[[119 133 124 107 135 121 118 120]
 [132 135 138 116 139 135 133 117]
 [115 124 109 138 120 111 113 149]
 [131 131 137 110 134 135 133 103]
 [122 134 129 104 136 125 122 114]
 [120 133 125 109 135 122 120 120]
 [134 132 139 110 135 137 135 102]
 [117 129 117 124 128 116 116 134]
 [113 122 106 139 117 108 111 149]]
=>
[[134 132 139 110 135 137 135 102]
 [132 135 138 116 139 135 133 117]
 [131 131 137 110 134 135 133 103]
 [122 134 129 104 136 125 122 114]
 [120 133 125 109 135 122 120 120]
 [119 133 124 107 135 121 118 120]
 [117 129 117 124 128 116 116 134]
 [115 124 109 138 120 111 113 149]
 [113 122 106 139 117 108 111 149]]

[[119 135 136 134 136 135 121 120 123 120 121 134]
 [125 130 129 138 134 129 113 126 113 127 113 145]
 [133 125 123 140 128 123 114 131 113 133 115 141]
 [118 138 139 132 133 140 125 118 124 116 125 132]
 [140 117 115 131 123 116 124 141 124 140 121 135]
 [150 115 107 129 122 106 125 148 127 149 127 129]]
=>
[[118 138 139 132 133 140 125 118 124 116 125 132]
 [119 135 136 134 136 135 121 120 123 120 121 134]
 [125 130 129 138 134 129 113 126 113 127 113 145]
 [133 125 123 140 128 123 114 131 113 133 115 141]
 [140 117 115 131 123 116 124 141 124 140 121 135]
 [150 115 107 129 122 106 125 148 127 149 127 129]]

[[147 123 151 127 110]
 [132 120 131 142 124]
 [143 128 143 115 114]]
=>
[[147 123 151 127 110]
 [143 128 143 115 114]
 [132 120 131 142 124]]

[[134 121 153 110 128 132 107 142 152]
 [137 139 116 140 141 137 141 128 115]
 [154 144 126 138 155 152 137 141 123]
 [153 140 136 130 150 150 128 144 133]
 [132 138 112 142 136 133 144 123 111]
 [139 126 147 116 134 137 114 142 147]]
=>
[[134 121 153 110 128 132 107 142 152]
 [139 126 147 116 134 137 114 142 147]
 [153 140 136 130 150 150 128 144 133]
 [154 144 126 138 155 152 137 141 123]
 [137 139 116 140 141 137 141 128 115]
 [132 138 112 142 136 133 144 123 111]]

[[111 117 152 142 145 119 152 126]
 [147 108 109 150 155 111 110 144]
 [126 114 134 145 148 116 135 133]
 [149 114 106 145 148 116 107 143]
 [112 154 150 106 102 151 150 112]
 [145 129 112 131 131 128 112 135]
 [135 148 123 112 108 145 123 124]]
=>
[[111 117 152 142 145 119 152 126]
 [112 154 150 106 102 151 150 112]
 [126 114 134 145 148 116 135 133]
 [135 148 123 112 108 145 123 124]
 [145 129 112 131 131 128 112 135]
 [147 108 109 150 155 111 110 144]
 [149 114 106 145 148 116 107 143]]

[[101 128 123 129 135 118 125 139 129 129]
 [154 111 136 131 137 127 134  99 115 120]
 [140 110 108 134 136 112 116  98 114 133]]
=>
[[154 111 136 131 137 127 134  99 115 120]
 [101 128 123 129 135 118 125 139 129 129]
 [140 110 108 134 136 112 116  98 114 133]]
---
[[117 134 142 143 144 136 128 144 135 150 146]
 [115 126 129 130 138 134 127 144 135 150 146]
 [115 126 129 128 130 121 113 129 121 143 145]
 [115 127 130 137 143 136 127 144 135 150 146]]
=>
[[115 127 130 137 143 136 127 144 135 150 146]
 [115 126 129 128 130 121 113 129 121 143 145]
 [115 126 129 130 138 134 127 144 135 150 146]
 [117 134 142 143 144 136 128 144 135 150 146]]

[[126 132 119 132 127 135 132 129 127 129 139 131]
 [128 136 142 128 127 121 127 124 126 112 128 124]
 [127 138 135 104 126 127 125 122 127 110 125 120]
 [129 122 127 144 130 134 128 119 129 137 127 117]
 [128 134 130 117 128 126 133 131 129 143 128 132]]
=>
[[128 134 130 117 128 126 133 131 129 143 128 132]
 [129 122 127 144 130 134 128 119 129 137 127 117]
 [127 138 135 104 126 127 125 122 127 110 125 120]
 [128 136 142 128 127 121 127 124 126 112 128 124]
 [126 132 119 132 127 135 132 129 127 129 139 131]]

[[105 127 130 128 127 128 128 126]
 [132 129 128 131 128 138 128 126]
 [153 122 126 123 125 113 125 127]
 [126 127 114 130 109 137 128 127]
 [136 130 136 132 146 115 130 122]]
=>
[[136 130 136 132 146 115 130 122]
 [126 127 114 130 109 137 128 127]
 [153 122 126 123 125 113 125 127]
 [132 129 128 131 128 138 128 126]
 [105 127 130 128 127 128 128 126]]

[[142 124 117 140 122]
 [149 106 120 114 142]
 [145 132 110 122 136]]
=>
[[145 132 110 122 136]
 [149 106 120 114 142]
 [142 124 117 140 122]]

[[130 106 126 115 129 148 123 116 120 132 107 109 117 134]
 [108 152 104 141 142 112 117 142 132 135 124 131 125 131]
 [138 130 145 130 115 151 107 129 113 119 148 136 125 128]
 [105 141 105 148 124 149 113 113 136 125 139 152 106 129]]
=>
[[105 141 105 148 124 149 113 113 136 125 139 152 106 129]
 [138 130 145 130 115 151 107 129 113 119 148 136 125 128]
 [108 152 104 141 142 112 117 142 132 135 124 131 125 131]
 [130 106 126 115 129 148 123 116 120 132 107 109 117 134]]

[[150 125]
 [118 134]]
=>
[[118 134]
 [150 125]]
---
[[121 137 157 144 154]
 [115 139 155 140 157]
 [118 139 155 142 156]
 [123 137 154 144 152]]
=>
[[121 137]
 [115 139]]

[[158 139  99 139]
 [132 131 134 127]]
=>
[[158 139]
 [132 131]]

[[117 123]
 [111 121]
 [154 134]]
=>
[[117 123]
 [111 121]]

[[123 129 129]
 [133 131 139]
 [101 130 140]]
=>
[[123 129]
 [133 131]]

[[122 130 112 133 116]
 [125 123 126 122 120]
 [125 124 129 137 152]]
=>
[[122 130]
 [125 123]]

[[121 131 123]
 [118 149 125]]
=>
[[121 131]
 [118 149]]

[[127 106 138 128 116]
 [126 114 128 151 133]
 [124 150 126 146 132]
 [130 109 141 121 117]
 [129 114 148 132 118]]
=>
[[127 106]
 [126 114]]

[[135 153 129]
 [125 133 106]]
=>
[[135 153]
 [125 133]]
